One turning vector, and how many steps it has turned:
The counts run from 0 to 959.
[  7   9   8  -7   5   9 -11  -1  -3   7   5  -1 -12  17 -26  -3   4  -5
 -17  10   8  -4  -4   9  13   2  -1  -4  -9   3   6   0  -3   6  16  -3
   6  -4   1   1  -7  15   0   5  -5   3   6   0 -10  12  -1   5  15  -2
   1   2  19  -9   6  -9  -3 -11 -28 -11   7  -5  12   0  -4  21 -24  -7
   5 -13   0   3  -1  -8   4   4  -4 -11  -9] : 491
[ 10   4   3  -8   0   3  -2   2  -5  14  12  -9  -8  24 -13  -9  12   0
  -6  11   4  -8  -4   3  16   2   1  -2  -7  16   6  -4  -2  11  19  -2
   5   0   0   0 -11  14   0   4 -12   4  11  -7  -4   5   4   3   0  -4
   6   9  16  -8   9 -10  -3 -10 -16 -11   7 -10  19   8  -2  27 -26  -9
  -1  -7   4   2   3 -14  -5   5  -2 -12  -4] : 670
[  5   8  -3  -2   6  -1 -11  -6   1   5   7  -3  -9  17 -23   7  -5  -3
  -4   6   3  -3  -3  18  17  -7  -4   5  -8   6   7   6   4   8  14   1
   9  -5  -6   2  -7  15  -2   3  -3   8  10  -3 -14  12  -8   7  13  -1
   4   2  15   0  14  -4   1  -5 -20  -5   8 -10  19  -4  -2  30 -16  -8
  -6 -10   5  -1  -1 -16  -1  -1  -3  -8  -8] : 314
[  5  11   9 -12   1  -4  -8  -6   2   6   9  -6 -19  21  -8  -6   6  -1
  -4   2   1  -1  -4  11  23  -3  -3  -1  -7   4  10  -4   3   8  14   5
   6  -2   0  -1  -9  16   8   8   6   6   1  -4 -10   3  -3   9   2  -8
   0   8  12  -7   7  -5  -1 -16 -20  -8   9  -8  15   5  -5  25 -26  -4
  -3  -6   3   2   6 -18   4  13  -3 -15  -3] : 370
[  6   6   3   1   2   4  -3   2   2   3  16  -8   0  19 -17   5   1  -4
  -4  10   0  -2  -5  11  14  -3   1  -1  -8  11  11  -4  -1  11  12   0
   5  -3  -6   3  -8  12   1   7 -13   6  10  -6 -13   9  -4   7  11   5
   7   6  18  -6  12  -6  -3  -7 -14  -9   6  -4  23   1  -1  37 -17  -6
  -4  -7   3  -1  -2 -18  -4  -2  -2  -3 -13] : 768
[  4   3   4 -19   1   3 -10  -3   1   6   3   1 -18  14  -9 -12   1  -8
  -9   8   2  -7   0  11  12  -3   0   5  -5   3   7   1   4   6  12  -4
  13  -3  -2   7 -14  10   3  12  -1   3   7   5  -9   2  -2  10  16  -3
   6  10  11 -10  11   1  -5 -13 -25 -13   9  -5  17  -1  -7  16 -26  -3
  -1 -10   9   4   3 -10  -1  12  -7 -17 -10] : 828
[ -3  16   4   4  -2  -2  -6 -14   4   2  15  -6  -8  21 -10  -5   0  -1
  -5   9   0   1 -10  14  19  -1   0   4  -6   8   6   7   0   5  16  -1
   4   0  -6  -3  -7  13   3  10  -4   3   4  -8 -10   6  -6   2  12   0
   1  16  13 -14  17 -13   5  -5 -13  -6   3 -13  20  -6   1  28 -21  -4
  -5 -12   0  -3  -3  -6   7   2  -2 -18   0] : 562
[  6  14   6   0  -8   5  -4  -7   5   6  24  -9  -1  18  -8 -11   5   0
  -2  10   3  -1  -9   8  17   2   1   5  -3   7   9  -2   0   9  12   1
   1  -3  -3  -3 -10   9   5  10 -15   4   5  -9 -10  -3  -4  -2   5   0
  -1  13  12 -19  11 -12  -2  -5 -17  -8   6  -9  15   2   4  28 -27  -1
  -6 -21   3  -5   1  -7  -2  -2  -2 -12  -7] : 847
[  4   7  14  -6  -4   4  -5  -2   3   5  15  -8  -6  18 -16  -2   0  -5
  -6   5   1   0  -5   7   8   5  -1   1  -6  -2  10   9   7   4  13 -10
  12  -5   5   2 -13  15   0  11  -4  -2  -3  -3 -11   0   1   9  12   0
   1  13  14  -8   9  -7  -1 -11 -22 -15  12  -7  14   0  -1  27 -28  -5
  -1 -11   5  -2  -2  -6   3  -1  -1  -8 -15] : 210
[ -1  11  -2   0   1  -1  -3  -9   3   0  13  -4  -4  22 -13 -10  -4  -1
  -3  14  -4  -3  -6  12  19   2   6   5  -8   9   9   1  -3  12  15  -2
   5   7 -12   3  -8   5  -6   9  -9   1   8  -3  -8   8  -7   4  11   6
   6  10  14 -14  13 -10   2  -4 -13 -13   3  -9  20  -1   1  27 -19  -7
  -3 -16   1  -6  -3 -17   0  -2   1 -14  -7] : 822
[  9  12  10  -8   1   6  -8   0   3   4  12  -8  -5  11 -13  -1  10  -2
  -8   5   1 -14  -2   9  19  13  -9   1   1   3   8 -11   1   4  21  -6
   2  -5   5  -5  -2  19   7  10  -4  10   6  -5 -15   8  -1   8  12   1
   3  10  16 -10   7  -8   1 -10 -17  -8  -3   0  22   4  -1  29 -21  -3
   9 -12   5   3  -1 -13  -2   6  -7  -9  -3] : 293
[  2   6  -7  -8   0   2  -5  -9  -1   3   9  -4  -8  20  -6  -8  -2   0
  -2  17   5   2  -5  12  16 -10   4   1  -7   8  13   0  -8  11   9   2
   4  -1  -8   1  -7   2  -1   5  -6  -2   8  -3 -10   1  -9  -2  15   9
   5   7  17 -14  13  -6  -3  -3 -19 -10  10  -8  22   0  -5  28 -20  -6
  -3 -16   5  -2   0 -16 -10   5   4 -19  -3] : 39
[  4   1   6 -13  -3   2  -7  -5   2  13   9  -5 -15  18   2 -12   7  -3
   0   6   5  -5  -4   8  13  -4  -1   1  -4   8   2   4   5   3  12  -2
  11  -8  -1  -1 -13  13   9  15  -1  10   6   0  -5  -5   3   5  15  -3
  -3  15  10 -13  16  -8  -1 -11 -19 -11   9  -7  19  -2  -3  23 -29  -1
  -2  -8   6   3   3  -4   1  12  -6 -17  -4] : 378
[  2  10   0   0   2   1  -2 -10  -1   6  12  -3  -8  23 -15  -8  -4  -4
  -7  12   8   4 -11  11  16  -4   3  -3  -9   7   9   5  -2   9  16  -1
   3  -2  -5  -4 -13   5  -8   7  -4  -5   4  -4  -6   5  -2   0  12   1
   2  12  14 -12  12  -7   2  -4 -17 -11  11 -11  16  -3  -1  28 -27  -8
  -4 -14   4  -1   1  -9   3  -4   6 -15  -9] : 818
[  6  12   2  -1  -2   4  -6  -4   3   3  15  -7   1  16 -18   3  -6  -7
   1   5  -7  -6  -4   9  12   3  -4   9  -4   2  13   7   1   9  11  -7
  10  -2  -4   7  -9  13   2   8 -14  -1   5  -4 -12   5  -6   6   9   1
   5  11  16  -7  13  -9   0  -5 -19 -11   7  -4  18   0   5  29 -21  -3
   1 -14   9  -9  -4 -12  -1  -6   1  -4 -12] : 767
[ 10   4   8 -18   0   0  -7   3   8   8   7 -10 -14  21 -12  -7   7   1
  -3   3   7   0  -4  11  18 -10  -1   0 -10   6  10  -3   7  13  10  -1
   8  -5   1   1 -14   9   2   4  -2   2   6  -5  -9  -1  -3   6  10  -4
   5   7  12  -5   4   2  -4 -14 -23 -10  11  -4  14   7  -8  26 -24  -6
  -9  -9   8   3   8 -17  -5   7  -1 -12 -12] : 176
[  1   4  -2  -7   0  -5  -2  -7   3   5   9  -3 -10  21  -4 -12  -1  -5
  -2  11  -3   0  -7   9  24  -4   4  -2  -4   7   7   2   3  10  12   0
   8  -2  -6   0 -13   5   4  15  -3   6   1   0  -9   3  -5   5  12   4
  -6  12  13 -15  13  -6   4  -6 -18 -14   7  -7  18  -5   1  28 -23  -3
   1 -11   5  -5  -2 -17   1  -2   0 -17  -7] : 225
[ -2  12   2   0   0   4  -3  -7   7  -3  19  -9  -2  16  -2  -1   1   6
   3  14   2  -4  -8  11  10   5  -3   4  -4   9   5   5   0   5  17  -6
   6   1  -3  -5  -7  13  -1   5 -12   1  14  -6 -15   2  -3   3  10   8
   5  16   9 -16  15  -7   2  -3 -11  -8   5 -13  20   0  -1  30 -20  -1
  -5 -15   3   1   1  -9  -3   4   3 -13  -3] : 661
[  5  10   6 -12  -2   0  -8  -6   3  13  11  -4 -17  21  -9 -12   4  -4
  -6   5   0  -4  -3   9  19  -5   0   2  -6   6  12   0   0   6  10   5
  14  -4  -1   6 -14  11   8  13  -4   7   2   1  -4  -1  -1   5   7  -9
  -2   7  16  -8   9  -7  -5 -15 -21  -6   9  -6  16   3  -6  20 -28  -7
  -8  -6   4  -1   4  -9   5   9 -10 -16  -5] : 601
[  4   9   5  -4   3  -1 -11  -2   5   7  10  -5 -15  17 -18   1   6  -3
 -18   9   6  -5  -7  14  18  -2   2   6  -6   8   4  -4   6   6  16   4
   4  -5  -5  -2  -3  18  -2   7  -2   5  10  -4 -15  10  -9  12   6   3
  -1   6  13 -12   8  -6   0 -10 -23  -8   6  -4  12  -6  -6  27 -22  -6
  -3  -9   1   5   2 -15  -5   4  -6 -11 -12] : 875
[  0   9   6  -4   3  -6  -7  -7  -1  -3  10  -8  -4  15  -7  -2   1   8
   5  11  -1  -6 -12  16  17   1  -3   5  -2  12   0   7   3   4  13  -3
   4  -5  -5  -2  -7  12   0   7  -6   9   5  -6 -12   1  -8   7   8   3
  -2  12  10 -16  11 -11   4  -7 -18  -7   6  -7  14  -7  10  32 -24  -4
  -7 -14   4   0  13  -7  -1   3   5 -16  -2] : 427
[  4   6  15 -12   3   7  -5   1  -1   6  10  -7  -9  19 -16  -3   1  -6
 -13   4   2   0  -4   7  12   6   3  -5  -7   3  13   1   0  10  16  -6
   9  -6   4   1  -7  12   5  11  -7   3  -3   5 -10   5  -1   9  13  -1
   2   9  20  -8   5  -7  -3 -13 -25 -17   8  -1  16   0  -2  25 -28  -6
   7  -6  -1   2  -3 -11   6   6  -3 -14 -11] : 74
[  3   9  -1  -7  -4  -2  -3  -4   9   6  15  -4 -12  19 -10 -11   7  -2
 -14   8   2  -2  -7   9  24  -1   2   7  -6   6   4 -11   7  11  16   0
   4   1  -1  -2  -7  12  -1  11  -4  -4   7  -4 -12   4  -6  11   5   5
   1  11  11 -16  10  -6   4  -6 -18 -11   5  -9  13   1  -4  22 -21  -5
  -4 -13   4  -1  -3 -21  -6  -6  -6 -13 -12] : 550
[  6   4   4 -10  -3   1  -7   2   7  10  17  -7  -8  17   0 -11  12   4
  -6  10   1  -4  -4   8  18  -5   0   4  -5   9   2  -4  11   8  12  -1
   7  -6  -3  -1  -9  15   6  12  -9   7  10  -3 -10  -4  -5   7  10   4
  -3  18   8 -20  10  -6  -2  -8 -21  -7  11  -4  15   0  -2  28 -25  -6
  -7 -12   3   3   3 -10 -11   3  -7 -14 -10] : 839
[  3   1  -2 -13   4  -3  -9   2   1   2   6  -5  -8  15  -7  -3   2   2
  -3  12   4  -7  -1  16  14  -6   4   4 -10  10   3  -1   2  13  11   1
   7  -4  -8   5 -10   6  -1   5  -6   5  15  -3 -11   5  -5   4  11   3
  10   4  11  -6  11  -1  -3  -6 -18  -7  11  -7  19  -1  -7  29 -21  -6
 -11 -12   7   5   9 -20 -11   9  -1 -16 -11] : 501
[  5   5   1   0   1   7  -1  -7   5   3  13  -8  -3  18  -9  -6  -3  -1
   4  13   5   2  -7   9  18  -1  -1  -3 -12  11  10   3  -1   7  16  -5
   2   1  -4  -7 -10   5  -3   8 -10   0   9  -6 -13   5   1  -5  19   5
   6  10  11  -8  15  -8  -1  -5 -11 -10   6 -12  26   5   2  32 -20  -7
   1 -16   4  -4   0 -11  -3  -1   5 -12  -5] : 855
[  7  12  18  -7  -6  13  -7  -1   4  11  20  -7  -8  12 -13  -4   4  -3
  -3   5   4  -2  -4   5   8   1  -5   4  -5  -4  11   1   5   1  13  -6
   8 -11   3  -5  -8  14   6  12  -8   4   2   0 -10   2   2   2  17  -5
   3  13  12  -8  11  -4  -6  -8 -24  -9   8  -6  18   2  -5  26 -26   1
  -1 -15   5   1   0  -3   2   4  -4  -6 -13] : 433
[  8  12   0 -13   3  -5  -8  -4   5   6   9 -11 -14  18  -5   0   5  10
   3   6   4   0  -5  15  21  -9  -4   2  -5  10   7  -3   4   9  12   1
   4  -2  -3  -1  -7  13   4   0  -2   5   9  -9 -11   2  -6   3   5  -3
   5   9   8  -8  14  -2  -2 -10 -14  -4   8  -8  19   6  -4  32 -16  -3
 -12 -11   8   0   9 -19  -8   8   0 -15  -8] : 695
[  5   5   0  -6   6  -3 -11   2   5   9  11  -3 -13  22  -8   1   8   0
 -10   9   1  -3  -4  12  19  -8   5   3 -12  12   5  -3   5   9  16   1
   5   0  -3   2  -3  19   4   7  -4   8   8  -2 -12   7  -8  12  12   7
   0   8  10  -9   9  -3   1 -12 -18  -6   5  -6  17   1  -7  31 -18 -11
  -8  -6  -2   0  -1 -20  -9   1 -11  -9 -11] : 88
[ -2   7   6  -2   2   2 -11  -7   7   2  15  -4  -7  12 -13   0   0  -4
   0   9  -2  -5  -8  14   7   5  -2   8  -3   3   4  10   4   0  18 -10
  13   0  -2   0  -6  21   5  10  -6   4   7  -2 -13   4  -6  13  14   0
   1  20  11 -15  17  -8   7  -2 -21 -11   6 -10  19  -1  -2  25 -22  -1
  -2 -13   1   1  -2  -2   4   5  -8 -10  -5] : 796
[  6  11   2  -3   4   3 -10  -3   9   6  16 -13  -4  17  -5   3   5  -3
  -6   6   3  -2  -2  13  15  -6  -6  -1  -2   3  11  -4   3  10  11  -1
   6  -7   0  -1  -3  19   8   8  -5   8  15  -8 -17   2  -9  11  14   3
   2  10  18  -7  16  -3  -6  -7 -14  -8   5  -3  27  -1 -10  32 -15  -3
  -3  -5   2   4  -3 -14  -7   6  -8  -7 -11] : 512
[  5   6   1  -1   7   2 -12  -2   6   6  10  -6  -7  15  -7   1   7   2
   1   9   0  -8  -1  16  18  -4  -2   8  -6  10   8   0   4   3  16  -4
   8   0  -5  -1  -2  17   8   6  -6  12  13  -3 -16   6  -8   8  17   7
   2  12   8  -9  17  -4   1  -6 -15  -3  -2  -6  28  -1  -1  33 -13  -9
   0 -12   1   1  -2 -12  -8   2  -8  -8   1] : 607
